q_71: [-5.88 -1.90 -0.76 -5.54 -0.59  9.04 -2.70]
q_652: [ 7.39 -9.15 -4.78 -4.69  6.88  2.81 -3.62]
q_391: [-6.93 -6.43  4.23  2.38  7.97  1.44  2.33]
q_252: [ 8.07 -2.59 -4.21 -0.44  3.04  3.84 -2.07]
len: [-6.93 -6.43  4.23  2.38  7.97  1.44  2.33]	7
len: [-6.93 -6.43  4.23  2.38  7.97]	5

q_486: [ 1.09  0.53  2.87 -1.76  9.26  2.92 -2.72  5.43]
q_826: [ 0.76  1.08 -0.78  3.13 -0.53 -0.59 -0.85  0.60]
q_468: [-0.07 -1.72 -0.16  1.15 -2.26 -0.57  1.34 -4.63]
q_363: [ 1.26  0.53  0.52  3.93 -0.92 -0.82 -0.62 -1.02]
q_351: [-0.03 -0.32 -0.76  3.61  0.45  0.09 -0.55  1.31]
len: [ 1.26  0.53  0.52  3.93 -0.92 -0.82 -0.62]	7
len: [ 1.09  0.53  2.87 -1.76  9.26  2.92 -2.72]	7
len: [-0.03 -0.32 -0.76  3.61  0.45  0.09]	6
len: [-0.03 -0.32 -0.76  3.61  0.45  0.09 -0.55]	7
len: [ 1.26  0.53  0.52  3.93 -0.92 -0.82 -0.62 -1.02]	8
len: [-0.07 -1.72 -0.16]	3

q_104: [-2.36  0.69 -4.72  2.40 -0.81  3.78  2.29  2.91  3.50 -2.97  0.38 -0.15
  1.40  1.73 -3.52 -1.19  3.66 -4.40]
q_295: [ 0.87 -1.79 -2.02 -4.50 -2.27  1.00  3.07 -1.31 -0.42  1.35  2.90  3.72
 -0.30  3.30  3.66 -3.39 -0.50  5.56]
q_367: [-1.29  0.87  2.91  0.10  6.46  1.59 -3.21 -0.84 -0.68  3.25 -0.89 -0.64
 -5.98  1.47 -2.33 -2.57 -0.50 -2.87]
q_772: [ 4.82 -1.79 -1.13 -4.88 -1.90 -1.20  1.77  1.50  1.94 -0.81 -2.69  5.17
  2.25  0.95  0.31 -2.57  0.04 -4.02]
q_340: [ 4.82 -1.79 -1.13 -4.88 -1.90 -1.20  1.77  1.50  1.94 -0.81 -2.69  5.17
  2.25 -2.97  2.47 -2.84 -2.13  2.88]
q_258: [-4.16 -2.67  0.89 -4.11  0.64  3.78 -2.16 -4.36  1.15  2.16 -2.15  1.54
  0.27 -2.45 -2.33 -1.47 -2.31  4.41]
q_846: [ 4.82 -1.79 -1.13 -4.88 -1.90 -1.20  1.77 -1.78  1.94 -0.81 -2.69  5.17
 -0.30 -2.97  2.47 -2.84 -2.13  2.88]
q_436: [ 4.82 -1.79 -1.13 -4.88 -1.90  0.80  1.77  1.50  1.94 -0.81 -2.69  5.17
  2.25  0.95  0.31 -2.57  0.04 -4.02]
q_341: [ 5.18 -1.96 -0.01  1.25 -5.90 -2.39  2.55  1.50 -1.98 -0.27  1.28  2.27
  3.67 -1.92 -1.13  3.75 -1.40  2.50]
q_13: [ 1.23  1.40  0.44  7.00  1.37 -0.20 -1.64  0.10 -0.15 -2.43 -0.34 -2.09
  3.10 -3.75 -0.89  4.57  0.59 -4.78]
len: [ 5.18 -1.96 -0.01  1.25 -5.90]	5
len: [ 4.82 -1.79 -1.13 -4.88 -1.90 -1.20  1.77  1.50  1.94 -0.81]	10
len: [ 4.82 -1.79 -1.13 -4.88 -1.90 -1.20  1.77  1.50  1.94 -0.81 -2.69  5.17
  2.25 -2.97  2.47 -2.84 -2.13  2.88]	18
len: [-2.36  0.69 -4.72  2.40 -0.81  3.78  2.29  2.91  3.50 -2.97  0.38 -0.15
  1.40  1.73 -3.52 -1.19  3.66]	17
len: [ 0.87 -1.79 -2.02 -4.50 -2.27  1.00  3.07 -1.31 -0.42  1.35  2.90  3.72
 -0.30  3.30  3.66 -3.39]	16
len: [ 4.82 -1.79 -1.13 -4.88 -1.90  0.80  1.77  1.50  1.94 -0.81 -2.69  5.17
  2.25  0.95  0.31 -2.57]	16

q_510: [-1.68 -2.93 -1.97  2.57  0.24]
q_154: [ 7.37  7.91  2.66 -5.67  5.00]
q_799: [-5.13 -4.01 -0.25  2.32 -2.30]
q_216: [ 4.29  3.50  0.71 -2.32  1.50]
q_785: [ 3.27  0.05 -2.13  1.39  3.67]
q_641: [-2.33 -1.71 -0.50  1.44 -1.16]
q_210: [ 7.37  7.91  2.66 -5.67  1.66]
q_828: [-2.56  0.18  2.06 -1.30 -3.09]
q_624: [ 6.12  5.64  1.21 -3.21  2.43]
q_687: [ 5.79  1.83 -2.75  2.11 -4.11]
q_173: [ 5.79  1.83 -2.75  1.22  5.40]
q_142: [-7.35 -0.57  6.32 -4.56 -8.21]
len: [-5.13 -4.01 -0.25  2.32]	4
len: [-2.56  0.18]	2
len: [-1.68 -2.93 -1.97  2.57]	4
len: [-2.56  0.18  2.06]	3
len: [5.79]	1

q_127: [-4.09  4.93  5.74  1.31]
q_707: [-4.55  4.36  2.42  6.23]
q_515: [ 2.67 -4.33 -7.23  1.84]
q_543: [ 3.97 -3.32  0.50 -6.90]
len: [ 3.97 -3.32]	2
len: [ 2.67 -4.33 -7.23  1.84]	4
len: [-4.55  4.36  2.42]	3
len: [-4.09  4.93  5.74  1.31]	4
len: [-4.09  4.93]	2

q_3: [ 0.01 -0.18 -1.37 -0.96 -1.85 -2.61  2.44 -1.39  0.40  5.66 -1.15 -0.63
  0.67 -2.89  0.58 -2.18  1.69]
q_774: [-4.44  3.87 -4.17 -1.85 -4.32  0.88 -3.84 -3.73  3.42 -0.60  4.62  4.33
 -3.74 -1.86 -3.93 -1.15 -3.65]
q_767: [-4.44  3.87 -4.17 -1.85 -4.32  0.88 -3.84 -3.73  2.27  8.45 -1.15 -0.34
  3.17 -4.47  3.14 -3.18  5.57]
q_333: [-3.13 -0.50 -2.33 -2.36 -1.30  1.62 -6.13 -1.37 -1.12 -4.16  0.89  0.67
 -4.81 -0.14 -4.82 -0.79 -5.18]
len: [-4.44  3.87 -4.17 -1.85 -4.32  0.88 -3.84]	7
len: [-4.44  3.87 -4.17 -1.85 -4.32  0.88 -3.84 -3.73  2.27  8.45 -1.15 -0.34
  3.17 -4.47  3.14]	15
len: [-4.44  3.87 -4.17 -1.85 -4.32  0.88 -3.84 -3.73  3.42]	9
len: [-4.44  3.87 -4.17 -1.85 -4.32  0.88 -3.84 -3.73  2.27  8.45 -1.15]	11
len: [-4.44  3.87 -4.17 -1.85 -4.32  0.88 -3.84 -3.73  2.27  8.45 -1.15 -0.34
  3.17 -4.47  3.14 -3.18]	16
len: [-4.44  3.87 -4.17 -1.85 -4.32  0.88 -3.84 -3.73  3.42 -0.60  4.62  4.33]	12

